Each path is a new rotation, seen through one point. The rows after it are directions, each followed by how far the rotation turns it, in deg/step (0 if it stays put).
Each turn is a multiple of 5 degrees from 10 to 175, or 0.
Each row of a path follows its step; steps can be skipped.
path 1
step 0: [ 25  11 -15   1 -10  -3  -4  10  30 -19  -9 -38  15   1  19 -13  -4  -4
   8 -17  10 -21  26 -16   9   2  -3  28   7   9  -7  10   1   9  -5  10
 -11  17  -3   0 -36 -10  32  17  11 -24  -8  10  -8  12  27 -22 -34 -20
   7  18  -6  34   8  -8  -5  -1]
step 1: [ 11   1  -9 -26  18  -9 -15 -22  -3  -6  27 -12  33  17  13 -14 -11  23
 -27  -7   3  18 -14  -8  13   8   6  13  -3 -11   6  26  24 -12  -3  -2
 -13  -5  -4  27 -22  -2  -2  14  11 -14  35  -2  -5  -9   4  -6 -24   3
  31  -2 -36  27   4   6 -25  -8]
step 2: [ 10  -7  -4 -30 -35 -21   3 -18 -27   9  25   0  15  -7  11  16   0  14
  -7  19 -21   7 -15 -47  13   8  -2 -18   5 -18   4   9  28 -22  11  27
  14   6  -8  10   2  -6   5  15  30  20  24  -2 -13  18  -3   8  21  18
   4 -13   1  -7  20  -4  -2  17]
step 3: [ -1 -26  -4 -24 -35 -16 -27  23 -18   6  -5  34 -10  -1  10 -14   4   9
   5  10  12 -35   2  -1  16  17  -3   6   2  12  15  -9   7 -12 -12  45
   8  18  -7   3 -13  11  -4 -14  14   8  -8 -11   4   9 -36  16  19 -26
   2  -5  30   8   7  -6  -6  13]
step 4: [-21  31 -21   4   4 -22   2  24  14 -17  15  10 -24 -26   7 -35 -28   8
   0 -10  30 -25  -3   4   0  16 -30  30  -8  10  -3   5  -3   0  -2  20
  10  14  22  22 -10   0 -17 -15   2  -7 -15  17 -22  14  -5   9  12 -10
  -1   0   8  -8  12  -6  -5 -33]
step 5: [ 14   9   0   6  17  17  -2   3  13 -25  18 -17  -3 -18  -8 -12 -21  18
  -6 -15  45  16 -10  11 -10  23 -19  -1   0 -14   6  -1 -12 -17  44  -2
  17  10 -20  14   0  41 -13 -11  -5 -17  -2 -21 -23   8   3 -12  -7  28
   1  15 -12  -8  28  -9  -9   5]
step 6: [-16   1  20  -4 -18  28 -18  -4   0 -16  -2   0   5 -38 -11  25   9  -4
  12 -10  -5  36 -31  19  -2  -6 -26  -1  12 -31 -10  -6  14   4  31   5
  -9  -3 -14   2 -19   7 -17  33  12 -17   7  -4  16  10  12  -4  -3   3
 -10  -7  23  16  29  -4 -25  21]
step 7: [-16   4  28 -14  14  24 -18   3 -16   4 -25  -3  -9 -19 -19  10  26  -1
  26  -5 -24 -13  -3   0  -5 -16  13  13  28  -1  10   3  22 -12 -10   4
  14  31  31   4 -52   4  -4  17  -4  -1  12 -16  -7   0   6  10  20 -23
   3  -6 -12  -1   0 -28 -14  16]
step 8: [ 14  -6 -23  -5   8 -16 -11 -22 -39  -6 -11  -8 -16 -27  -1 -17   4  13
  25 -13  -5 -17  40 -10  -1   0   5  11   5  -5  20   5   7  -8   5  -8
 -18  21  16   2 -37  -6   5 -10 -25 -21  13  33 -18   8  14   6  24  -2
 -19  26 -10  19 -15  15   9  -6]
step 9: [-13 -15 -10  36   4 -27   5 -22 -21  -2  21  11  16  -2  17  16 -15  25
 -21  19  27   3  21   3   3   7   1  -2  -5  13   6  -7  -7   1   2   3
 -40  21   6  22 -17  29   6   9 -15 -16  -5  18 -18 -15  16 -18  16  21
  13  -9 -15  33   7   4   7  23]
step 10: [ -6  -2  -7   6 -16 -18  32 -16  -2  -3  25  15   6  -7   8  13  -7   5
  23   5  27  12  -3   5  21  -5  14  21  31 -16 -15 -26  18 -11   6  21
   0  -5 -14  37   2  14  22  21  16  40 -14  -9  -1  -9  33 -16 -19  -8
   9  -4   8  17   0  -2   2  18]
Directions:
[-10  -3   3  -1   5   2   4  -2   3   1   4   2   8   7  -4  -5  -3  -3
   8   0   3   1  -9   2   3   3  -3   7   2  -3  -1   2   5   5  -2   5
   0   2   9   7   0  -1   1  -1   0   1   3  -2   2  -6   4   3   1  -7
  -1  -4  -5  -1  -6  -3   2  -7]
120
[-6  0 -3 -4 -8  5  5 -6  6  3 -5  6 -3  0 -2  2  4  5  0  5 -1 -1  5  3
  0  5 -6 -5  6  3  3 -8  7  3 -3  4 -2  2 -4 -7  0 -6  3 -2  3 -1 -8 -7
  1 -4  6 -1 -3 -2  1 -6  3  2  4 -6 -5  2]
100
[-1  5 -1 -2 -1 -4  0  2 -9  2 -3 -5 -2  8 -3  3  4 -6  2  6  1 -7 -3  8
  7 -5  5  1  6 -6  4 -6  1  5 -1  4  3  6  1  3 -1 -3 -4  4  1  2  5  0
  6  4 -3  0 -6  5 -3 -2  8 -6  4 -3  2  5]
90
[-6  8  1 -1  9  1  7  5  3 -3  6  4 -7 -6  1  2  0  1 -4  7 -5 -1  1 -4
 -3 -3  5  4  3  5 -5 -2  2 -5 -7 -2  0 -5  8  4 -1 -3 -2  1  2  3  4  0
  0 -4  1 -3  3  7  6 -6 -4 -5  7 -1 -2  4]
135
path 2
step 0: [  6  -4  -2  -4   8  10   9  10   3 -10  21 -17  10  -5 -16 -48  -3   5
   7   1  27  19  16 -25   3  -2  30 -13  -6   1  17  -6 -25  16  -4 -13
  -5 -11 -18  15  -9   0   9  18 -12   9   2  14  21   3   8 -42  18  -7
  15  -8   0  -2  22 -10 -28 -16]
step 1: [-17  -3 -11   8  -1 -10  -2 -27  22  -6 -10  -7   5  20   5  22   6  -6
   6 -24 -16  -4  -7  -4 -20 -22 -13   7 -22   6   0 -10  11  -7  -8 -19
  18   0  -1 -21  -9   0 -33 -23  -3  -8 -40 -18  -7  -8  13   1 -16  23
 -21 -19   0  34   7 -29  -2  10]
step 2: [  5  25  -9 -15  -2 -11 -12  30   5 -14  20  14  -8   2 -21 -11 -11  -9
  21   4  21 -21   8  -2   8 -17  17  -3  22 -14 -14 -13  -2 -19  19  -7
  -1  15  12 -15   5  28   3 -27  -7   9  42 -11   3 -10 -12 -12  20 -15
  13   5 -10  -7 -18  19  21  18]
step 3: [ 11  -5  -6  13  20  32   1 -25   6 -11   8 -18 -10 -11  15  18 -23   6
   2  33 -12  -1 -11  -4 -17  26 -19  34   4  -9  32  -1   9  -2  17  -2
  11 -19  -2  11  -1  -1  -1   4  -8 -28  -2  -6  -7   7  17   7 -16  -6
  10 -14  38 -18  16   7 -25   4]
step 4: [  4 -10  15  26 -14 -16 -16   0 -16  26 -11  -1  13 -14   6  -1  25 -12
 -16 -10 -22 -38 -16 -17  18 -15   3 -21   9  -9  -9   3  -6  15 -35  11
 -29  13 -14 -11   5   9 -11  -7  11 -23   3  -3 -12  -5 -19   6  27  12
  15  -2 -26  -2   2  23  -4  13]
step 5: [  0  23  29  -4  20   8 -23   6  -6 -10 -23 -18  -1 -12  23 -21  20   0
  -2  15  14  19  44  23 -14   4  14   0 -22  -5  22 -10  -4  -7  35  10
  -1 -30   2   9  17  -2  20  -4  10  14   4  -6  20   7 -11  -8   4  -2
 -23   4  -2  -1   2 -20  -7 -13]
step 6: [ -2   2  -7 -23  -2   0  15   7  16  23   5 -11  11 -21  -7   7 -40   2
   2  -4   3 -19 -32 -13  -5  -1 -15   7 -31   9 -17  14  10   3  -2 -12
   4  16 -15  -2 -30 -27 -15  -1   4  25 -17  10   5 -19  -6 -14   7  31
  10 -14 -20   7  34  -2 -10 -12]
step 7: [ 12   2   2  15  -9   8   5 -13  34   7 -12  -3  -3  24 -20 -26  -2  -5
  18 -35  21 -10  11 -26  -1 -12  20 -29  21   4  -2 -31   6  -8  12  -3
 -16  -6   5  11  11  13  13  -1 -23 -22   5 -20  22  -2  18  17  -7 -26
  -9  -6  -5  23 -21 -18   3  -2]
step 8: [  2  -3  -1   6 -11  -7  13  10 -11 -28 -11  19 -19 -23 -14  24   4  10
  10  36  10  -7  -6  -2 -22  15 -13  40 -13 -42  -8  -9 -25 -32  -4 -18
  12   3  18  -5   0  -2 -13 -17 -10   1  -8   2 -22  11   1  -4   5  22
  -1   8  14   7   2 -12   9  12]
step 9: [-12  19 -34  10  -1   1  -6  -6  -1   9  25 -23  18   2  26  -2  -8   0
   4  -3 -19  -6 -18   2  16  -9  17  -5  24  14  -5 -21  12   1  14 -12
 -48   5  -6   3   7   0 -11  13   3 -15  24  -9   2  -1   5   0  18  17
  14   6  17 -49 -10  17   2  -7]
step 10: [ -9  14  10   4  -4   6  -9 -21  -4  -7 -25  -1   4   2  -2   1   4  -3
 -12  20  15  11  16   5 -15  13   4 -11 -20 -16  41  32 -11 -12 -16  44
 -13   0 -23 -18  -2  -1  14 -13  10 -36  -7  -5 -19   1  -4   1 -17 -15
  28   3 -10  24  12  -8 -15   3]
Directions:
[-2  8 -1  0 -7 -3  2 -1 -9  4 -2 -7 -4  1  4 -6 -2 -4 -3 -6  1  2  5  1
  3  2 -5  4 -3  3  4  0  4 -6 -6  5  1  2 -3  1  0  2 -5  1  6  3 -6  6
  8  6  0 -5  4 -4 -1 -1 -6  0 -2 -1 -9 -1]
65
[ 1 10 -7 -8  0  2 -8  1 -1  0  1 -3 -1  1 -3 10 -7  1 -1  0  7 -1 -1 10
  0  2 -4 -6  2  4  1  4  8 -2  3  0 -3 -1 -4 -1 -7 -3  4 -6 -4  2  1 -1
  0 -5 -8  3 -2 -3  6 -3  0 -7 -1 -3  0 -6]
100
[  3   0  -8  -1  -6  -4   3   2  -6   2  -1  -1  -6  -5   4   4  -2  -2
   2  -3  -5  -6   6  -3  -2   1  -2   2   8   1  -8   6  -3  -8   2   1
   3  -3  -4   0   5  -2   0   5  -6  -4   4 -11  -3   5  -3   0   0  -5
   1   0  10  -1   2   1   0   5]
65
[  4   0  -2   0   2  -3   3   5   3   0   1   2  -3   5   2   1   1   5
   0  -4   7  -1  -2  -4   1  -2   4   1  -2   6  -4  -4  -8  -7   7 -14
   2  -1   2  -7   0  -2  -1   1   0  -2 -11   3   8  -1  -5   1  -7  -4
   3   0  -3   5   0   3  -4  -3]
60
path 3
step 0: [  6   7  21   0  25  -2 -23 -31   7   7  21  -6  10 -26 -32  31  17   1
  -7 -19 -16 -13 -17 -28 -12  14   5  -8   0 -44 -14 -23 -15   3   6  23
   3 -18  -7   4  14  13  -1  20  -4  -8  22  16  -9  -8  10 -17   6  -4
   9  -8  12  -6  -6  26  10 -10]
step 1: [ 11  17   6  16  -4   5 -24 -11  14  -4  -3  15   5  -6 -12   1  -2  -3
  24   6 -33  -1  39 -18  12 -20  16 -43   3 -23   0 -11 -11  -5   7 -18
  -3  15 -26  13 -19 -18 -17  -4  18 -11  -5  17  -9   0   7  -2  11   6
  18 -27 -10  19  14 -32  16  14]
step 2: [  0  32  21  18 -12  21   2  -8  -8 -15   6  10  35   5  -7   5  19 -15
 -15  18  15   7  18   2  -6  13   1  -3  -9 -43 -15  23 -12  -5   0 -10
  -6  -1 -22 -15   5 -13   5  -9  13   0   7  -3  -5   9  33 -24   0   8
 -16  19  11 -36 -23 -16  21 -18]
step 3: [-22  -1   4 -11   6   5 -14  -7  26  -5  -6   5  16   4 -44 -12 -11 -39
 -11   6 -22  13  -1  -6 -12  -1  -1 -27  -1  -8 -21  -6 -10 -40 -30  23
   0   1 -26   2 -10 -12   4  -7 -11 -11  -3  24 -13  24   2  17  -3  -3
  -5   0 -13  -2   9  31  -5 -22]
step 4: [ -6  12  10  18   4  32   2 -15   8 -16 -12  -4   3 -22  19   0  11  -7
  14   9  -7  16  -2 -12  16  -7   9 -16  -5   9 -13  -4 -21 -12  14  -8
  16 -12  11 -22 -12  21   2 -21 -20   3   7  34 -33   3  18 -21  34  35
  -5  -9   7   6  23  14  30  -7]
step 5: [ -7  23  16 -15  -7  16 -34 -24  39   5  15  -5  22  -4  -4   6  10  -1
 -12 -35  -1 -13 -10   6  -7   2   2 -14  39 -21  -8  21  13   2   7   9
  16  -2 -14  13  17  23   0   2  -2 -18  17  36   9   2  16   7   9   9
   2  10  -6  -3  -9 -23  21 -10]
step 6: [ 14  21  18   8  -3 -26 -11  -8  25  16  12  19   5 -11 -37  14  -3  -6
  17  -5   5  -9  17   3 -25 -17  12 -12  -5  -4   1   2 -34 -13  21  -3
  32   1   1  -2  -7 -29 -13 -20 -14  -8 -31  14  -9  22   4 -15  13  -3
  12 -11  16 -16  30 -14   4 -10]
step 7: [-21  37  -1  11   1  11 -27  -9  -4   5  -8 -13  28   6 -12  18  42  -1
 -13   6 -29   7   2 -14 -10  20   6  -7  -6 -36  18   8  -5  -9  -9 -17
  -6 -21  -3  -3 -10  12  24 -34   0  -4  -3  -5 -28  -5   5  -1  14 -11
 -12 -10  34   5   1 -12  -4  -5]
step 8: [  4  49  14  -5  -2  13   5 -11  24 -20  27  13 -17  11  -5 -13  28 -31
   5   6 -33   3 -11  20   0  -2 -14 -13  -3  -7  -2 -19 -15  -5  -1   0
   3   7 -48   4  -9  -8  -8   9   2 -34   0  28   3  17  11   0  -7   5
 -16  -3  -2   6   8  17  -3   9]
step 9: [ 19   3 -15  10   2  21  31 -42  13   2  -2  -8  28  -3  -4  -1   8 -28
 -20  27   0 -22  12  -2   3  -4  18 -17   1   1   1  -8 -31 -23  -2  12
  23  -6   5 -13   7   1  13   6   1  15   3  29 -31  14  19   4  33   3
  -8  10  -2  -9   3 -31   0   4]
step 10: [-11  30  18 -24 -30   5  -6   1  27   6  11  -6   6  16   2   6  16  -8
 -22 -14  -4  46  10   7  -4  -4  23 -17  20   2  -1  11   5 -11 -22   5
  11 -12  -1  18  13  -9   0 -18   6   9  -2  17 -22 -17  17   7  -1   3
  -9   9 -15   9  37  -8  19 -37]
Directions:
[-1 -3  0 -7 -3  3 -3  7 -1  0  1 -8  2 -1  4  2 -8 -4 -6  0 -6 -6 -1 -3
 -8  4  5  2  3 -7 -1  2  3 -3 -4  3  4  0 -8  0  8  4  6 -7  3  4  7  1
  1 -2  0 -6  1 -3  3 -3  1  4 -3 -2 -7  4]
155
[  2   1   5  -5  12  -2   2   7  11   2   3   2   1  -6   0   2   1   5
   5  -7   0  -2  -3   0   0  -2  -1  -3   2   0  -6   2   6  -1   6  -4
   2  -9  11   1   0   4  -1 -10   0  -1  -1  -2   1   2  -1   2  -1  -2
   0  -1   4   0  -3  -2  -3   5]
55
[ -2   1   0  -3   2  11   3   2  -8  -2 -12   0  -5  -6  -2   3  -3  -5
   4  -1  -2   0 -12   0  -1   5  -7   2   0  -6   1   0  -1   1   0  -3
  -4  -2   3  -4  -4  -2   3  -1  -4  -5  -3   6  -1   4   0   2  -9  -6
  -5  -1   1   1   5   0  -5  -5]
85
path 4
step 0: [ -5 -18  13 -16  11  -4  -5  -9  28  19 -10  28 -32 -18  21  14 -17   7
   1   9  11   3   1   2  29  -4  -6  -4  13 -12  -6   5  -8  20   3   9
  -4  -4   4  -5  29  -7   9 -15 -10  38  29   9  15  -3   6  12  27  31
 -14   7  -4   4   8   8  -4  -3]
step 1: [  9  -9  24   5 -13   6 -10 -13   5   8 -16  -3   4 -24   1  -4  -8   9
 -16  30  21   4  12 -14  15  12 -11   9   5 -12   4 -19  21  16  -2 -15
  19  -4 -33  -8  11  -1  22   3 -16   7  26   7  11 -15   1  16  11  26
  -8  -6  -9  16  20  33 -30  21]
step 2: [  6   1   0 -28  -1  19  25 -24  26 -10  -7   4  -4 -14  21  14   7 -10
  -8  10  13  11  18 -12  13  -9   8  25   1   3   4   6 -17  13   3  14
  -9 -33 -28   3   0   7   9 -11 -19  29  29  20  -3 -20   8   1   2  26
  -5   7 -18  21   2   7 -23   2]
step 3: [  8 -29  19 -21  10 -10  -7  -1  13   4 -12  24 -18 -17  25   7  -7 -12
   5   8   4 -17  10 -13  18  11  -6   5  15  -9 -18   4   2   1 -14 -24
  -6  -3 -26   0  26   0   3 -15  -9  13  27  21  30 -19   4  32  -1  19
 -22  -4 -11   5   9 -11  -9   5]
step 4: [  1   4  41 -10 -11  -5  -3 -33   9   5 -10   0   8 -16  20   0   5  14
 -17   9  22 -23  17   1  29  -3   3  14  10 -19  -8 -33   9   4  16   0
  10 -13 -22   5  -7  17  -5  -7 -16  24  19   4   4 -12  -4  10  -5   8
  -7 -10  -9  20  16   7 -15  31]
step 5: [ 22  -2   4 -25  -1   4  -7  -3  19  -6 -13  15  -6 -34   5  13  -7  -9
  21   6  14  -7  27 -16  13 -10 -17   6   8  -5  -5  -1 -15   8  14  15
   0 -18 -32  -1  17   8 -17 -13  -5  23  24   9 -10 -17   7  -1 -17  28
   9 -26 -19  20 -11   3 -25 -13]
step 6: [ 20  -3  15  -5   4 -11  -4 -28  10   9 -25  14 -10 -11  18 -13 -13  18
  -1   7   2   2  17  -2  19 -10 -13   7  -3 -11  -7  -7   0  11   2 -20
 -14  24 -17   1  32  13  -7 -13 -34  23  34  18  14 -16   5  20  -2  -9
 -31  -7 -24   7   2 -10  -4  -9]
step 7: [  5   5  -2 -10 -12   2 -11 -22  15   1 -11  12  -4 -28  23   2   4   0
 -13  15  31   1  26  -1  10  -4  -3   1  -6 -29   2 -21  -8 -19  21   9
  18  -6 -27 -10  13  -8 -14 -13  -5  16  38 -10  11   9   3  17  10  -9
   2  -6 -17  12   8   4 -26  33]
step 8: [  7   3   3 -32 -15  -2  -5 -15  20 -10 -21  13  14 -33  12  -2  14  19
  28   8  25  21  12 -19   4   6 -21   9  23  -5  -8  -1 -10   5   0   2
  -5 -10 -11 -12  14  -6   4 -14 -29  20  18   8 -16 -13  13  33   5  13
   1 -17 -10  22 -10  -1  -5 -15]
step 9: [ 10  -6 -11  -1  -3   2  -7 -39  -4  10  12  -3 -26  -6  25 -20  -6   1
  15   9  20   6  10  -5   6   1 -12  10  15 -18  -1  -6  -5   6   5 -11
 -12  19 -46 -14  14  11   2   2 -28  20  28  20  27 -11   3  22  -7  -2
  -1  -6  -6  22   3 -15  -2  15]
step 10: [  3  -5   0 -34   0 -11   1  -7  19   7  -3  14  -3   0   7  14  15 -18
  17  14  18   1  16  -2  -3 -12  -3   5  13 -20 -15 -26   0   4  21   6
  15  -2 -15   3  10   0   4 -16 -22  22  34 -29  -1  -3   2  22   9  -2
 -10  -2 -18  41   3  -5  -5  36]
Directions:
[ 1 -4  7 -8  1 -9 -3 -3 -1 -3  1  3  0  3 -5 -5  0 -7 -2 -7 -1 -9  5  3
  6 -1  1  3 -3  5 -5 -4  6 -2  4 -3 -5 -1  3  6 -5  4 -8 -3  5 -2  2  2
 -1 -4  0 -5 -9  0  3 -2 -4 -4 -3  0 -4 -1]
45
[ -6   2  -7   5   3   1  -3   4  -2  -4  -1  10   9   3  -5  -2  -5  -4
 -12   0   8  -6   7  -2   2   3  -1   2  -1   2   1  -5   2  -3   1   3
   4  -3  -1   5  -3  -2   2   1  -7  -1  -3  -4  -3   0  -2   2   4  -2
   0  -6   0   8   0   5   3   5]
120
[  7  -1  -1  -1  -4   3  -2  -1  -3  -3   2  -6   1  -3  -6   4  -1   3
   4  -1   3  -6   2   5  -1   1   1   0   8   4   0  -1   3  -1  11   1
  -2   0   3   0  -4 -10   8   6  -6   9  -6   7   3   5   0   0   1   2
   1  -8  -3  -8   1   2  -3   0]
100
[ -3   1   6  -3  -2   1  -2   7   5   6  -2   4  -1  -1  -4   5  -1   1
   3   5   0  -2   8   5 -12   1  -1  -1   4   4  -1   4   9   5  -3  -9
  -3  -1   0  -1   4  -3   1  -4  -2  -6   2  -1  -9  -4  -6   4   3  -3
  -1  -7   6  -1   0  -4  -2  -4]
145
